One turning vector, and how many ticks it has turned
The counts run from 0 to 340.
[  5  10  -5   0 -13  -2 -12 -11  -1  -1  14   1 -11   2  12   1  -5  -9
  -3   0 -11   5  -6  -2   0  -1  -8  16  -2  17  -6   7  -1   6  -5  -9
  -9  -5  -6   4   3  -3  -6  14 -13   2 -14  12   8  -8  -7   2 -11  -2
   2  -1   3  -7   5  -4   9  -3  -1   1  -2   2  -5   2   1  -3 -13   2
  12  -7   9   8] => 100
[  3  18   2   3 -14   1 -11  -1  -2   9  -2  14 -13  -2   8   3   6  -4
   0  -7  -3  13   8 -15   1   6   4   4  -2   4   1  -1   0   9   3   3
 -13  -1   4   8  16  -6   2   6  -1   5 -13  21   4   0   3 -14  -1  -4
   8  -4  -6  -2   3  19  -4  -1   4   3  -6   7  -4  -4  -2  -6  -5   2
   0  -2  -9   6] => 158
[ -5  -7  -2  14   5   0   5  10  21   9   1   6 -10   5 -12 -12  -5   5
  12   1  -5  -1  -7   2  10   8   9   0   9   5   0   6  -5   5   7  -6
   1   8   3   4  -4   2  -3  -2 -11  -2   0  15   4  -1  15  -4   7  10
   9  -3 -15   4  13  -5  -1  12   3 -15   8   5  -4   0   4   6   3  -4
   9   8  -3   2] => 297
[ -2   6   8   5  -8   5  -5  -2  -4   1 -11  11  -8  -1  -3   9  11  -8
   6 -14   3  -2 -11   1   8   9   8   9  -7  -2  11 -10  -1  -1  -6   2
 -11  -7  11   8  14   5  -3   8   4   6  -7  18  -1  11 -11   2   1  -6
  -3   4  -1  -5  -8  15   4  -2   7  10   0   3  -2  -2   0   7   3   4
 -12   9 -12  -5] => 188
[ -1  -1  -1  17  -9   5 -11  -2   7   8   8  10 -16   0   1   5   1  -9
   2   9  -2   3  -7 -14   4   8  11  10   0   2   0   5   6   8   4  -2
  -2  -5  11  10   5   3 -11  12 -10   3 -15  27   2   3  -4   0  -2  -2
   5   5 -10  -1   3   0   7   3   2  -6  -2   8 -10   8   5  -3   5  -8
   7  -2   5  -1] => 128
[ -1   8   4  -5   2  -6   5   0  -4   0 -14  11   8  11   4  -6   3   1
   8 -24  -6   0  -7  17   7   3 -13   4  -1   6   5  -2  -8  -1 -15  -2
 -10   0  -8   1  12  11   4   3   3   5   4   1  -2  -6  -3   3  -4  -3
   1  -4   1  -1   0   3   2 -10   2  10   2  -3   4  -5  -2  16  -8  11
  -3  10 -18   1] => 206
[ -2  16   3  -3  -3  -8   1   4  10   1  -7   3  -9  -7 -11  -4   1   0
   5 -14  -1  -1  -2   8  10   5  10   5   8   7   3 -10 -19  -1   4   3
 -15   3   4   1   5 -10   0   6  -6   8  -1  -3   4  -4   5 -12  10  -3
   0  -4  -1  -3  -3  17  -1  10  10   2   8   4  -6  -7   3   2  -4  15
  -3   3 -19  12] => 340
[  5  -4  -2  -1  -2  -1   3   3  21   3  18   1 -15   1  -5  -9 -14  -3
   1  13  -2  -1   1  -5   2   4   8   4   4  11  -6   8  -1  -2   9  -8
  -2   3  -1   4   0 -11   0   8  -7  -2  -8  11   2  -3  10 -10   1   8
  11  -6 -12  -6   8   3   3  12   9  -5  14   7   0   2   6  -7   0  -7
  11  -8   6  12] => 285
[ -1   0  -1  19 -13   2  -4   2  10   7  -1  12  -2   1  -4   0  -1 -10
   4  -9  -8   3  -6  -8  16   4  10   5   9   6  -2   1  -5   9   2 -10
  -2  -1   4   1  -3   3 -19  10  -7   1 -16  18   7  -3   2  -4   2  -7
  -1  11 -13   1   4   2  -2   4   1  -8   5  10 -12  -2   9   4  -3   1
  14  -2   0  -8] => 132
[ -2   6   7   5  -8   2   1   1   0   0 -14   9   2   0  -8   3   7  -8
   6 -24  -2  -4 -11   9  16   7   9   6   0   2   8 -14  -9  -1  -9  -2
  -8  -4   4   1   6   7  -7   7   5   4  -5   6  -1   5  -6  -1   3  -7
  -5   7  -1  -5  -9  14   0   0   6   9   8   3  -2  -9   1  11   3  13
  -6   6 -14  -6] => 191
[  6 -13  -3   1   6   4  -1   0  11  -5  16   1   2   9  -1  -7 -16  -9
   5   5  -2  -7  -6  14  10   1  -3  11   5  13  -4   5   1  -7  -4 -17
  14  -7  -7  -1   5   5 -10  10   0  -9  -4   5 -10  -4  -2   3  -6   4
  10  -4  -2 -14   1   0   9  -1   8   3  11   5   1   7   7   3   2  -1
  17 -11   5   4] => 255
[  4   7   7 -11  -1   0   7   3   8   9  -3  12 -13   2   0   3   1   3
   1   6   2   6  -2 -14  -2   5   9  -2  -5  -8   5   1   4  -4   4   6
 -20   3   8  12  15  -7   9   7   2  10  -3  19  -5   1   2 -10   1  -2
   4  -3 -17   0   1  13  -2   1  10   8   6   3   8  -1   5  -3  -1  -3
 -12   5 -12   7] => 171
[  0  -1   6  -2   4   3   3   7   7  -3 -10   8   5   3 -11  -5   1  -5
   8 -20   3  -6  -7  17  16   7   6   2   6   2   8 -14 -12  -8  -5  -4
  -1  -4   0  -1   9   7  -6   6   8   0   1  -1  -9   4  -2  -2   4  -4
   0   1  -1  -9 -10  16   1   2  13  10  12   5   3  -3   7  10   5  13
  -3   3 -18  -1] => 194
[  2   9  -2   8 -14  -4   0  -2  11   4   9  -1 -11   0  -4  -7  -7  -6
   1 -10 -11   1   0   1   7   2   3  11   4  21  -8   6  -7   8   3 -14
  -7   3  -8  -2  -2  -6  -4   8 -11   0 -11   4  13  -6   7  -8   1   2
   6   0  -5   0   9   0  -1   9  -3  -9   9   2  -8  -5  -4   2 -11   1
  16  -3   6   6] => 280
[ -1   0  -6   7   7  -4  -3   1   5  -4   5   3   0   9   5 -12  -9   1
  10  -9  -8  -2  -6  21   7   2 -15  11   8  17  -5   6  -9   4  -7  -9
   5  -3 -10  -4   0  10  -4   4 -13  -4   1   2   2 -11   1   8  -4   5
   9  -9   7  -6   7 -10   8  -2  -2  -8  -1  -1  -6   5  -3   8  -6   6
  15   0  -2   9] => 91
[  2   5   5  -9  -3   1   1  -1  -7  -1 -12  14   5  11  10   2   3  -3
   4 -16  -5   3 -12   7   3   2 -10   3  -8  -1   9   0   1  -5 -16   0
 -15  -4  -3   5  17  12   3   6   6   7  -1  12  -7  -2  -9   4  -9  -5
  -2   0  -4  -5  -2   5   4 -14   5  16  -1  -2   8  -2   2  13  -6   8
  -6   7 -15   0] => 203
[ -1  -3  -3  14  -2   9 -13   2   9   8   2  13 -18   2   0   2   4  -5
   6   7   0   3  -4 -10   4  13   8   3  -3  -1   5   4   6   6   4   3
  -1  -1  12  11   3   4  -2   0  -9  -2  -9  32   2   7   3  -3   0   5
   8  -1 -10  -4   7   3   4   4   5  -4  -4  10  -5   2   2  -1   9  -7
   0   5   1   0] => 303
[ -2   8   6   2   1   1   2   5   0   0 -14  12   1   9  -1  -7   8   2
  12 -30  -3   0  -1  19  11   9  -6   2  -2   9   5  -7  -6   1 -10  -6
  -3   1  -4  -1  12  11   8  -4   3  -4   3   5   2   2   5  -1   0   3
   7  -6   0  -3   2  11  -1  -2   2   3   0   1   1  -6  -7  16  -1  11
   0  11 -18  -1] => 31
[  2  19   2   4 -17   0  -8  -1  -1   9  -5  13 -11  -2   7   2   8  -4
   2 -11  -5  12   7 -14   2   5   4   3  -1   6   1  -1  -3   9   3   0
 -16   1   3   8  14  -8   2   6  -3   5 -13  16   6  -1   3 -15   0  -6
   6  -2  -6  -1   3  19  -5   1   4   3  -4   7  -5  -4  -2  -1  -7   6
   0  -1 -11   5] => 159
[  4 -15  -3  -6  12   4   1   0  13  -8  10   2   2   8  -2  -8 -14  -7
   7   2  -1 -11 -15  19   9   2  -6   7   3   7   2   4  -3 -13  -8  -8
   5  -4  -3   0   0   9  -9   8  -4  -5   3   4 -11  -4  -4   9  -5   5
   2  -4   0 -15  -1  -4  12  -3  10   6  12   2   7   6   9   6   2   3
   8  -3   1   6] => 79
[  2  12   5 -14   5  -2  -6  -3  -8  -5   6   1 -12   4   8   2  -2   1
   2  -2   4  -2  -3  14  -4   6  -9  14  -8   9   4  -3   1  -4  -8   1
  -4 -10  -3   8  22   3  13   9   2   2   0   6  -7   2  -9   2  -5   4
  10 -14  11 -13  -5  11  11  -7   5  10  -5  -4   2   6  -6   3  -1   3
  -6   0 -10  15] => 214
[ -3   5   6  -5  -4  -5   9  -6  -1   2  -2  -2 -11   5  -3   0   3   2
   5 -14  -4  -7 -20  13   4   4  -5  13 -11   9   4   3  -6  -2 -14  -1
 -21  -1  -2   4   3   2   9   5  -6   8   4   6   8   0  -8   8  -3   4
  -6   1  -2   0   5  -7   8   1  -4   5   6 -10   4  -6  -8  15  -9   2
 -11  15  -5   4] => 58
[  4  -4  -6  -2   1  10 -12   5  15   2   0  18  -4   2   4  -5  -4  -6
   5   4  -3   7   5  -7   7   9   3  -6   3  -4   6   0   3  -5   3   1
  -3   2   5   6   8   0  -7   1  -1  -6  -7  24  -8   0   7 -11  -4   3
   7  -5 -11 -13   4  18  -2   0  17   8   2  16   6   0  11  -7   6   4
   5  -5  -9   4] => 316
[ -5   1   5  -1   9  -8   9   1   8  -3   2  -8 -11   1 -12  -5  -3   5
  10 -10   0 -15 -18  26   7   8   0  14  -2  12   3  -3 -12  -3  -7  -3
  -7  -3   0   0   0   4   6   4  -8   2   9  -3   3   3  -4   9   3   8
   1  -6   3  -6   1  -4  11   8   2  -1   9  -7  -2  -2  -7  14  -1   2
  -4  11  -5   8] => 62
[ -3  -7  -2  13   9   4   0   9  20   7   3   8 -15   4  -9 -10  -3   3
  12   7   1  -3  -3  -1   6  11  10   1   6   2   2   5  -2   3   7  -1
   5   5   8   6  -1   3   0  -1 -10  -4  -1  19   1   4  14  -2   5  11
  11  -8 -13   0  10   0   1  10   8 -12   4   7  -4   3   5   1  10  -8
   5   6  -2   5] => 299
[ -6   6   9   4   8  -4  11  11  11   7 -13   8  -7   2 -13  -6   5   8
  11 -13   4  -6  -7  10   9   9  11   2   4   1   7  -7  -9   1   1   2
  -8   6   7   5   7   4   6   1  -2   8   3   4   1   5   8  -3  11   2
   5  -4 -10   3   1   8  -3   8   5  -3   8  -3  -2  -5  -1  12   4   4
  -9  15 -20   5] => 179
[  0   2  -2   9  -8  -7   6  -4   6  13   5   7 -10   6   2  -1  -3  -1
   3   4 -11   3 -14  -9   0   0   2   7   0   6  -4  14  -1  11  -3  -6
 -16   4  -1   6  -2   0  -5  11 -16  10  -8  16  13 -10  -1   2  -4  -1
   1   4 -16   8  12 -17   3   1  -7  -8   4  -2  -6   1   1   5 -10  -7
   6   5   4   3] => 116
[  0   4  -2  13  -8   1  -2   6   3  11  -9  23   3  10   9  -6   4   0
   8 -11 -11  13   2  -9   7   5  -4  -6   5   2   1   6  -1  12  -3  -4
  -7   6  -1   3   7   8  -4   1  -5   4  -8  21   6 -10   9  -6  -2  -4
   6   1 -16   6  10   2  -7  -7   0  -4  -5   7  -4  -2   4   5  -7   3
   8   6 -11  -3] => 146
[  2   0   8 -10  -5  -5  14  -6  -2   2   5  -3  -8   9   2   5  -3  -3
   1   2  -3  -6 -23   4  -1  -1  -3  13 -11   5   0   9   2  -5 -12  -5
 -18  -5  -3   7   7  -1   3  16  -3  10  -1   8   1  -2 -13   9  -8  -2
  -4   3  -8  -3   1 -10  12  -4  -2   8   9  -9   7   0  -1   8  -9  -4
  -6   6   2   4] => 232
[  8 -12  -2  -4   0   7  -3  -3   6  -3  15   5  -2  10  11  -4 -14 -10
   1  10  -3   0  -7   4   1   1  -7   5  -3   8  -4  13   8  -6  -8 -14
   7  -8  -8   4   8   7  -7  10  -1  -7  -6  16 -10  -4  -5   5 -14   2
   9  -3  -5 -12   3  -3   9  -7   5   6   6   6   5  10   7   1  -1  -7
  13  -9   8   3] => 258
[  0  10  -1   8 -19  -2  -3  -8   3   4   9   2 -12   1   1  -3  -1  -6
   0  -8 -10   5  -2  -5   2   3  -1  12  -1  20  -8   8  -2  11   0 -13
  -8   1  -6   1  -1  -5  -3   8 -12   1 -13  10  17  -6   2  -7  -5   2
   6   1  -5   1  10  -1   1   6  -7  -8   3   2  -8  -4  -5   2 -13  -1
  13  -3   8   6] => 278
